Where one turn sends some rows of the set: a few examples, then the rows asked:
Tebit: [ 0.86  0.13 -1.85  0.71  1.66  1.24 -1.86  1.58 -0.33  3.02 -0.58  0.21
 -1.24  1.06 -2.68  0.48  1.24  1.79 -1.49  1.22  2.00 -1.77  0.61 -1.14
  0.16]
reri: [ 0.63  0.22 -1.96  0.86  1.19  1.27 -1.67  1.72 -0.26  2.92 -0.52  0.46
 -1.17  1.45 -2.49  0.33  1.26  1.48 -1.46  1.28  1.82 -2.18  0.62 -0.84
 -0.27]
Veb: [ 0.61 -0.51  0.38  0.04  1.43  0.31  0.63  1.99  2.70  0.22  0.79 -3.36
 -0.22  1.60 -1.58 -1.61 -0.14 -1.35 -0.49 -1.71 -0.24 -1.22 -2.27 -2.70
 -0.79]
tebe: [ 1.12 -2.07 -1.20 -1.83 -0.66  0.99  1.17  1.39  0.88  0.80  1.05 -2.82
  0.64  1.45 -0.01 -0.73  1.25 -1.07 -1.26  2.10  1.39  0.19  0.55 -2.94
 -1.04]
kevo: [ 1.21 -2.15 -1.33 -2.32 -0.92  1.06  0.96  1.10  0.78  0.54  0.49 -3.19
  0.86  1.66 -0.70 -0.83  1.20 -1.14 -1.00  1.80  1.53  0.19  0.39 -3.17
 -0.77]
gomen: [ 1.63  1.70  0.64  1.60  0.01  0.17 -1.61  0.09 -1.48 -0.68 -1.93 -2.12
  1.48 -1.25 -0.08 -1.04 -1.80  0.93 -0.19  0.27 -0.06  1.57  0.17  0.84
  0.55]
Puban: [ 1.35 -2.24 -1.41 -2.54 -0.59  1.03  0.60  1.38  0.58  0.69  0.19 -3.53
  0.82  1.33 -1.19 -0.58  1.28 -0.70 -0.98  1.74  1.91  0.65  0.35 -3.39
 -0.19]
Nefe: [ 1.74  1.67  0.66  1.29 -0.06  0.28 -1.77 -0.19 -1.52 -0.91 -2.27 -2.36
  1.55 -1.10 -0.53 -1.05 -1.71  0.87 -0.06  0.09  0.04  1.55  0.02  0.68
  0.81]
lada: [-0.29  0.06 -2.68 -1.55  3.88  0.72  0.69  0.09  0.46  0.33 -0.39 -1.43
  1.64 -1.57 -0.40  0.80 -0.43  0.59  0.19 -0.88  1.79 -1.47  0.21 -2.56
 -0.28]
Tek: [ 1.62 -0.46 -0.86 -0.09  2.08  1.13 -1.38 -2.71  1.21  1.74 -0.19  0.24
 -1.63  1.86 -1.65  0.27  0.54  0.65 -0.82 -0.33  0.47 -2.00 -0.26 -1.96
 -0.20]
togi: [ 3.21  2.19  2.63 -0.31 -0.17  0.63 -0.56  1.77  0.39 -2.08 -1.05 -1.70
 -0.29  0.12 -1.25 -1.23 -1.50  0.72  0.01  0.81  0.51  0.69  0.77  1.14
 -0.42]
dotun: [ 2.16  0.75 -0.92  0.68 -0.23  1.44 -1.12 -0.13 -0.11  0.77  1.99  0.34
 -0.78 -1.44 -2.12 -0.56  0.87  0.89 -0.23 -0.26  4.01 -0.64 -0.78  1.40
  1.81]
pemu: [ 2.21 -0.12 -1.43 -0.58  1.16  1.41 -1.34 -3.09  0.67  0.57  1.20 -0.97
 -1.55 -0.24 -2.14 -0.87 -0.64  1.54  0.03 -1.90  2.10 -0.67 -1.06  0.26
  1.20]
gur: [ 1.64  0.72 -1.83 -0.12 -1.78  1.74 -1.20  0.05 -0.52  0.40  0.50 -0.18
 -0.20  0.06 -3.52 -1.29  0.69  0.50  0.24 -0.63  3.66 -1.69 -0.94  1.69
  1.28]
vek: [ 1.68 -2.27 -0.81 -2.08  0.22  0.84  0.79  0.91  0.93  0.82  1.22 -3.08
  0.48  0.57 -0.11 -0.22  1.32 -0.67 -1.23  1.90  1.91  1.11  0.42 -3.55
 -0.06]
favad: [-0.58  0.84 -2.35 -0.68  1.55  0.97  1.19  2.22 -0.02  0.07 -0.10 -0.17
  2.54 -1.71 -0.51  0.54  0.81 -0.73  0.21  0.33  2.93 -2.29  0.34 -1.31
 -0.43]
fuviv: [ 0.76  0.55 -2.61  1.07  0.87  1.35 -0.80  0.63 -0.12  1.97  1.76 -0.18
 -1.58 -0.17 -1.07 -1.26 -0.69  2.16 -0.98 -0.34  1.97 -1.59  0.14  1.62
 -0.45]
taz: [ 0.32  0.04  0.11  0.97  1.43  0.29  0.45  4.85  1.89  1.16  1.14 -2.96
 -0.05  0.55 -1.76 -1.30  0.50 -0.66 -1.03 -0.48  0.98 -0.76 -1.73 -2.12
 -0.36]
diz: [ 1.51  1.56  0.33  1.12 -0.30  0.29 -1.74 -0.21 -1.54 -0.90 -2.54 -2.55
  1.58 -0.74 -0.65 -1.27 -1.96  0.92  0.01 -0.02 -0.20  1.30  0.05  0.71
  0.51]
bibus: [-0.84  0.21 -3.16 -1.51  2.41  0.94  1.11  0.38  0.39  0.07 -0.83 -1.18
  2.03 -0.38 -0.52  0.06 -0.46 -0.21  0.30 -0.75  1.22 -2.78  0.24 -1.87
 -1.33]
mipid: [ 1.44 -2.02 -0.80 -1.70 -0.28  0.87  1.05  1.39  0.89  0.84  1.38 -2.69
  0.58  0.71  0.23 -0.39  1.41 -0.99 -1.30  2.16  1.81  0.72  0.51 -3.13
 -0.54]
bazo: [ 1.22 -0.10  1.09 -0.07 -0.06  0.46  0.35  2.98  2.16 -0.34  0.52 -2.98
  0.69  0.84 -2.94 -1.31  1.21 -2.09 -0.13 -1.17  1.67 -0.88 -2.65 -2.36
  0.73]
zut: [ 1.51  1.71  0.69  1.59 -0.18  0.21 -1.40 -0.20 -1.31 -0.87 -1.89 -2.01
  1.48 -0.93  0.19 -1.19 -1.85  0.62 -0.19  0.29 -0.35  1.26  0.21  0.93
  0.20]
pefi: [ 1.47 -0.11  1.56  0.37  0.74  0.30  0.42  2.85  2.40 -0.17  1.30 -2.59
  0.39 -0.02 -2.06 -0.93  1.29 -1.96 -0.33 -0.91  1.77 -0.27 -2.62 -2.55
  0.94]
kefev: [ 1.46 -0.46 -1.04 -0.36  1.64  1.19 -1.40 -2.64  1.04  1.56 -0.53  0.08
 -1.45  2.27 -2.00  0.10  0.50  0.51 -0.71 -0.43  0.35 -2.31 -0.32 -1.85
 -0.34]
vamig: [ 2.62  2.11  1.69 -0.39  0.10  0.67 -0.71  2.48  0.08 -1.60 -1.59 -2.17
 -0.45  0.66 -1.46 -1.45 -1.98  1.36 -0.19  0.82  0.06  0.47  1.07  1.17
 -0.99]
sutof: [ 1.02 -0.68  0.54 -0.10  2.34  0.22  0.20  1.80  2.69  0.37  0.82 -3.68
 -0.41  0.88 -1.80 -1.23 -0.18 -0.74 -0.51 -1.81  0.23 -0.36 -2.36 -3.18
  0.04]
kapa: [ 2.17  0.32  0.25  0.37 -0.41  1.33 -1.38 -0.70  0.39  0.99  0.01  1.40
 -0.32  0.81 -2.79  0.67  2.60 -0.81 -0.43  0.92  2.98 -1.90 -0.58 -1.05
  1.34]
Gov: [ 2.94  1.98  1.92 -0.49  0.94  0.55 -1.06  2.31  0.05 -1.46 -1.42 -2.44
 -0.64 -0.03 -1.59 -1.03 -1.93  1.93 -0.28  0.77  0.48  1.23  1.07  0.75
 -0.28]
tepe: [ 0.44 -0.18 -0.21  0.31  1.54  0.35 -0.07  4.74  1.61  1.08  0.27 -3.66
  0.05  0.72 -2.82 -1.26  0.42 -0.30 -0.80 -0.80  1.26 -0.47 -1.87 -2.51
  0.18]
lirek: [ 0.90  0.17 -3.31 -0.12  0.89  1.51 -1.66  0.47 -0.59  2.00  0.24 -1.51
 -1.40  0.20 -2.99 -1.27 -0.86  2.92 -0.52 -1.04  2.34 -1.14 -0.16  1.00
  0.44]
tiz: [ 1.50 -2.32 -1.25 -2.43  0.13  0.95  0.50  1.24  0.68  0.93  0.63 -3.62
  0.51  0.90 -0.84 -0.32  1.17 -0.35 -1.17  1.73  1.94  1.09  0.42 -3.61
  0.00]
selo: [ 3.18  1.85  2.41 -0.53  0.89  0.51 -0.69  0.98  0.58 -1.82 -1.06 -2.11
 -0.80  0.14 -0.93 -1.14 -2.17  1.29 -0.14  0.44 -0.11  0.99  0.85  0.71
 -0.62]
Mipu: [ 0.14  0.21 -2.00 -2.22  1.30  0.99  0.87 -0.59  0.47 -1.09 -1.12 -1.01
  2.75 -0.86 -1.67  0.46  0.55 -1.25  1.07 -1.00  2.60 -2.27 -0.59 -2.18
  0.31]
pavo: [ 3.34  1.99  2.38 -0.88 -0.01  0.64 -1.02  1.63  0.14 -2.10 -1.72 -2.34
 -0.20  0.17 -2.21 -1.11 -1.56  1.16  0.16  0.57  0.79  1.08  0.62  0.78
  0.14]
Suf: [ 2.94  1.81  1.92 -0.95  0.28  0.69 -0.83  1.07  0.41 -2.05 -1.82 -2.57
 -0.51  0.87 -1.73 -1.50 -2.23  1.24  0.05  0.18 -0.20  0.58  0.72  0.77
 -0.72]
kati: [ 1.36  1.72  0.26  1.32 -0.61  0.34 -1.64  0.18 -1.62 -0.90 -2.54 -2.36
  1.70 -0.56 -0.54 -1.37 -1.86  0.74 -0.08  0.20 -0.22  1.01  0.14  0.95
  0.23]
zovon: [ 1.51  0.20 -1.77 -0.14 -0.39  1.45 -0.57 -2.75  0.76  0.26  1.26 -0.29
 -1.14  0.91 -1.50 -1.66 -0.61  0.46  0.10 -1.60  1.39 -2.21 -0.91  1.23
 -0.27]
Nama: [-0.31  0.51 -2.66 -1.56  2.13  0.93  0.40  1.97 -0.39  0.13 -1.09 -1.23
  2.55 -1.80 -1.94  0.86  0.78  0.12  0.45 -0.14  3.45 -1.55  0.08 -2.04
  0.68]
Tesa: [ 2.19  0.20  0.05  0.01 -0.42  1.42 -1.58 -0.76  0.34  0.96 -0.44  1.03
 -0.29  0.90 -3.33  0.65  2.55 -0.61 -0.34  0.76  3.16 -1.77 -0.64 -1.18
  1.60]
naveg: [ 0.45  0.38 -1.23 -1.35  2.19  0.83  1.16 -0.63  0.83 -0.87  0.29 -0.24
  2.32 -1.94 -0.10  0.88  0.80 -1.32  0.72 -0.62  2.64 -1.72 -0.37 -2.12
  0.27]
nudiz: [ 1.47  1.76  0.59  1.52 -0.69  0.25 -1.40 -0.05 -1.43 -0.99 -2.15 -2.00
  1.64 -0.66 -0.16 -1.34 -1.73  0.39 -0.08  0.24 -0.23  1.01  0.08  1.10
  0.24]

pemu moves to lirek
Tesa moves to kefev
nudiz moves to zut
Now these:
favad moves to naveg
vek moves to tiz
pefi moves to sutof
Gov moves to pavo

